The rows below fall into families. The same turns and mirrors carry the whole set onto itself and the rows of a family onto each other. For each named row, which other rows are in its family? Write them in the order they are listed.
These 39 rows form 13 families of 3 rows each.
Q_641: [ -3.3  16.9  -0.8  25.8  -1.5  10.0  -9.7  -7.9  20.7  18.7  23.8 -10.5
 -21.1   9.4  -6.9  -2.2 -24.5  26.1  -9.1  11.2  14.0  -8.0  -6.1  26.4
  18.8 -14.9  -5.0  12.7]
Q_872: [  2.0  -4.2   1.1 -10.4  -6.8   4.0  -2.9   0.7  17.2  13.7  26.3 -13.6
 -24.8   8.0 -22.5 -23.5   2.8  24.7  -7.1 -20.4 -21.6 -13.6  -9.3  -2.2
  -2.6  -9.9 -24.4  10.9]
Q_128: [  1.1  -7.5   7.6 -15.1  -8.2   6.0  -6.6   1.1  13.8   9.8  18.4 -15.2
 -22.6  -0.3 -24.1 -22.4   4.7  28.4 -10.2 -20.6 -20.4  -8.2  -8.0  -9.4
  -4.4 -14.5 -23.3  10.4]
Q_49: [ -9.9  25.0   0.8   8.5  -8.3 -18.6 -14.2 -21.4  10.0   3.1  22.7 -28.1
 -19.3   4.2   0.4 -10.6  19.4  -6.5  14.6  -6.0 -11.9  20.4  -9.7   4.8
  -8.8  11.2  -2.4  12.0]
Q_653: [-15.0  20.6   9.3  -1.0  -9.0 -20.3 -14.8 -21.2   2.7  -2.3   4.9 -29.6
 -15.1  -4.4   4.5  -1.9  21.4  -3.4  13.7  -1.3 -21.1   8.3  -7.8   4.6
 -11.1  12.9  -2.2   9.6]
Q_646: [ -4.1   3.0   2.4  -1.6  -3.0  26.0 -13.9  -9.4 -16.3  21.6   9.9 -12.2
  -4.6 -30.3 -21.1  -9.1 -22.9  16.7  -9.9 -35.3   4.8  -1.9   3.6  -2.6
   9.6  -8.5  -2.4  -1.3]
Q_83: [  9.7  26.7   7.2  16.7  15.0   4.2 -19.0   7.1  12.9  -0.4  16.8  -2.3
 -19.7  -2.7  -2.8  -2.6 -19.2  -3.5  13.9 -17.8   0.0  29.5  28.6  15.0
  13.2 -19.0   4.0   9.9]
Q_368: [ 11.4   7.0  18.5   4.1   6.4   8.3   6.5  14.4   1.8  12.6   3.0  -8.0
  14.2  -4.8 -15.0   3.9 -17.1  18.1 -14.8   4.4  -7.8 -15.6  -0.3  17.1
  12.8  21.7  13.7   5.1]
Q_890: [ 18.5  13.9  10.3  16.1   7.7  11.0  11.0  13.3  10.2  19.5  30.5  -3.0
   5.5   5.5 -21.3 -12.4 -19.6  15.9 -12.9  -5.0   8.5   4.6  -0.1   9.9
  12.6  20.1  15.9  11.4]
Q_789: [  2.2  14.5 -15.9  10.2  -1.7  22.6  -9.3 -10.0  -8.2  26.7  32.2  -4.2
 -12.5 -10.3 -21.6 -13.7 -28.1   6.9  -4.2 -32.7   4.4  -8.5   4.5  10.2
  14.0  -0.1  -4.0   1.3]
Q_2: [-11.5   5.3  15.3  10.5  -6.2  11.4 -16.1  -5.6  11.0  11.3  -8.5 -16.0
 -11.4 -12.7  -0.7  14.1 -19.5  32.8 -15.3  15.2   3.1 -17.1  -7.9  21.1
  15.4 -19.6  -4.2   6.0]
Q_784: [  8.4   7.8  10.2  -5.6  -4.3  -2.4  -2.4  -6.7   5.0   1.0 -11.7  -7.7
  -7.2  -7.8   6.5  25.9  29.3   0.2  -8.7   6.1 -26.3  -7.4  15.1  15.7
   6.2  -1.7   7.6   2.5]
Q_414: [ 10.1   6.7  23.5  27.2  -0.9 -10.3  16.8 -12.5 -16.4  18.2  -8.0 -13.8
   2.2 -18.0  -9.5  -8.4   3.5   5.2 -23.4  10.2  -2.5  -4.8  27.3  14.4
  13.6 -12.8 -17.4  17.3]
Q_766: [  9.6  -2.2   8.9  18.8  15.9  -2.5 -13.1 -26.4   0.6   7.5 -18.4 -10.4
  -5.3   0.1   5.9   2.0  21.3   7.9   1.0  -5.3 -26.5 -21.2 -18.3   8.8
  12.7 -11.7  -7.4  -7.2]
Q_223: [ -3.5   7.0  -7.5   0.5  -4.0  17.4 -11.4  -8.4 -16.7  21.6   9.9  -5.2
  -7.7 -19.1 -15.2  -0.2 -24.5   9.4  -8.5 -21.4 -13.1 -27.0   5.9  20.7
  15.5   2.7  -3.5  -4.6]
Q_982: [ 25.2  38.8  15.4  36.4  -3.5 -10.1 -15.3 -16.4   5.3  28.7  22.0   2.8
  -6.7   0.5 -12.0 -21.6  -0.7   1.2  -1.8  -0.5 -10.7  -8.1   9.4 -11.6
 -13.0   3.7  10.1  16.7]
Q_134: [ 12.1   1.7  29.5   4.7   5.2  16.6   3.7  11.6  -0.3  14.7   5.3 -12.0
  14.8 -15.7 -21.1  -4.8 -16.2  25.6 -17.2  -8.8   9.1  12.5  -2.0  -5.3
   8.4   8.9  15.8   7.9]
Q_308: [-18.9  -0.2   2.3  18.9  10.3   5.7  -5.1  -4.5  -0.8  -9.0  -5.4  -8.8
 -12.6 -15.5   0.5 -15.6  -4.4   7.8 -15.5 -10.0  26.7  10.8 -13.5  -6.6
 -13.2 -14.2  13.9  27.1]
Q_568: [ -0.1  -0.7  15.6 -22.0   3.8   7.4   3.6  -5.4  -0.7  18.6 -20.5   6.5
 -18.5  -9.9 -16.5  -6.2  12.6  19.6  -9.0   2.2  -0.1  16.9   9.7 -23.7
   7.2 -19.1   3.4  -0.2]
Q_773: [  4.9  21.6  11.6  12.7  13.2  -2.1 -19.9   9.4   6.2  -3.9   0.8   0.8
 -14.5  -7.9   1.6  11.3 -18.1  -5.5  12.2  -4.9 -18.0   7.6  30.6  26.5
  14.5 -15.2   3.1   2.5]
Q_112: [  0.5  15.6  18.1  18.9  -7.5  -4.8 -20.5 -11.8  -5.8  -9.3  20.4   7.3
 -10.4  -6.4   2.7  -8.6  23.8  -9.0   9.2  12.5  -4.8  -6.8  11.5  13.3
 -13.5  -9.6  -6.0 -25.2]
Q_478: [  1.1  -7.7   3.5 -14.3  -7.5   1.5  -5.7   3.4  13.7  10.7  16.3 -13.2
 -21.8   2.8 -21.5 -18.1   1.9  26.1  -8.4 -15.8 -28.9 -19.4 -10.5  -0.2
  -2.0 -10.3 -25.4   8.8]
Q_276: [ 13.0   5.1  17.4  -1.9  -2.1  12.3  -2.5 -10.1   8.3   5.5   5.1 -13.4
 -10.0 -17.9  -7.6   5.2  30.0   7.9 -10.9 -18.6   6.9  38.1  10.8 -15.9
   0.4 -20.1  10.9  11.1]
Q_971: [ 22.2  23.6 -11.8  15.2   0.3   1.0   4.4  -9.6  22.6  14.3  33.7  -0.2
 -21.5  18.3  -3.2   0.3  23.2  -7.1  -2.7  -3.6  -3.5  15.8  15.1  14.5
   6.3  -1.4   7.6  11.6]
Q_168: [ 10.2   7.5  22.0  32.8   0.9  -6.0  19.1 -13.1 -11.9  20.7   2.0 -14.8
   0.4 -18.8 -12.4 -18.3   3.7   5.2 -24.6   0.4  11.6  14.8  26.8   3.6
  12.2 -20.6 -15.6  22.5]
Q_240: [  3.6  17.7  22.8   5.2  13.0   6.6 -22.4   8.8   5.1  -4.6  -6.6  -6.5
 -12.9 -21.9  -2.1   5.3 -16.8   3.0  10.4 -16.8  -6.2  25.9  28.4   8.0
  12.0 -25.0   5.5   5.3]
Q_138: [-13.3  16.1  12.2   1.1  -8.1 -14.7 -16.2 -22.2   4.3  -0.8   8.1 -32.8
 -14.6 -10.7   0.3 -10.0  22.2   0.5  11.1  -9.9  -8.8  27.3  -9.5  -7.3
 -13.2   5.4  -1.3  10.9]
Q_204: [  5.4  17.6  16.4  24.5  -4.9   1.0 -20.1 -13.0   0.4  -5.4  33.5   7.5
 -14.8  -5.5  -4.5 -20.7  23.4  -8.2  11.3   2.6   9.2   9.5  11.8   3.3
 -13.8 -17.4  -4.6 -21.1]
Q_333: [  8.9  13.7  -8.9  -3.6   7.1   4.8  10.8  -4.3  13.2  28.2  17.1  13.2
 -32.3  15.5 -19.9 -19.5   6.3  10.2  -1.7   1.2   8.8  21.9  11.9 -12.6
  10.4 -12.0   1.9   7.0]
Q_533: [-21.3   0.4  -4.1  15.8   9.0  -3.1  -3.6   0.5  -3.9 -10.8 -15.7  -4.4
 -10.8  -9.5   8.6  -2.1  -5.0   4.0 -13.6   6.5   5.7 -19.5 -11.0  14.6
  -9.5  -1.2  11.0  23.2]
Q_421: [ 15.4  13.6  12.6  36.9   3.4 -11.1  19.6 -11.6  -9.1  23.5   7.4 -10.2
  -5.0  -4.8 -11.4 -17.1   1.9  -0.8 -20.0   6.8   5.6   2.4  28.5  15.9
  14.8 -10.9 -17.5  21.5]
Q_605: [ 13.7  -3.3  13.4  24.0  17.3   8.9 -13.8 -29.6   5.6  13.9  -5.1 -15.3
  -6.8  -7.7  -5.2 -15.2  22.4  12.9  -0.2 -25.3   1.0  16.2 -21.5 -16.9
   7.9 -26.8  -4.4  -0.8]
Q_894: [ -8.5   7.3  14.7  16.7  -3.4  18.7 -15.1  -9.2  14.9  17.0   8.2 -19.7
 -16.7 -11.5 -11.7  -3.4 -20.7  36.0 -15.3  -1.3  27.1  14.0  -8.2   2.6
  15.3 -29.4  -2.0  12.2]
Q_771: [ 20.3  25.6  33.7  25.1  -6.5  -4.0 -20.5 -16.8  -2.7  23.2   0.9  -4.6
  -0.4 -23.0 -12.6 -18.5   2.2  11.0  -6.4  -7.5  -5.7   5.0   6.5 -30.7
 -19.2  -6.0  11.1  16.0]
Q_678: [  2.8  10.9  -5.7 -12.3   3.4  -2.0   8.5  -3.1   3.8  21.1  -8.2  14.8
 -26.0  12.8  -9.5   0.6   7.8   6.6  -3.7  18.3 -19.1 -12.5  13.5   6.9
  13.6  -0.5   0.1  -1.5]
Q_571: [-14.4  11.3 -15.7  29.0  11.0  -2.0   0.4  -2.6   7.7  -2.5  15.6  -0.6
 -21.1   6.5   3.4 -17.8  -8.2   0.4 -10.2  -2.4  20.0  -2.1 -11.2  12.7
  -9.2  -2.7  10.2  28.8]
Q_892: [ -2.0  10.2  28.1  14.9  -7.9   0.6 -23.9 -15.0  -8.6 -10.9  13.8   4.0
  -8.7 -19.4  -1.9 -12.4  26.2  -3.3   6.8   2.8   5.1   6.8   9.8  -1.6
 -15.3 -19.9  -3.2 -24.7]
Q_300: [ 19.5  28.4  26.1  23.7  -9.5 -10.6 -17.9 -14.8  -5.0  21.1  -4.9  -0.5
   1.9 -13.2  -3.2  -6.2   0.3   2.4  -5.1   6.9 -26.6 -23.6   9.9  -9.5
 -15.7   5.8   9.3  12.0]
Q_664: [ 18.7  11.3  -9.5  36.4  19.5  -0.9  -7.0 -26.5  13.2  18.9  17.4  -4.1
 -15.2  21.2  -2.1 -17.0  17.0   2.4   7.2 -13.0  -9.8  -3.1 -18.1   7.7
  12.6 -11.1  -7.7   1.0]

Same family as Q_83: Q_773, Q_240
Same family as Q_890: Q_368, Q_134
Same family as Q_646: Q_789, Q_223
Same family as Q_421: Q_414, Q_168
Same family as Q_138: Q_49, Q_653
Same family as Q_478: Q_872, Q_128
Same family as Q_605: Q_766, Q_664
Same family as Q_300: Q_982, Q_771
Same family as Q_892: Q_112, Q_204

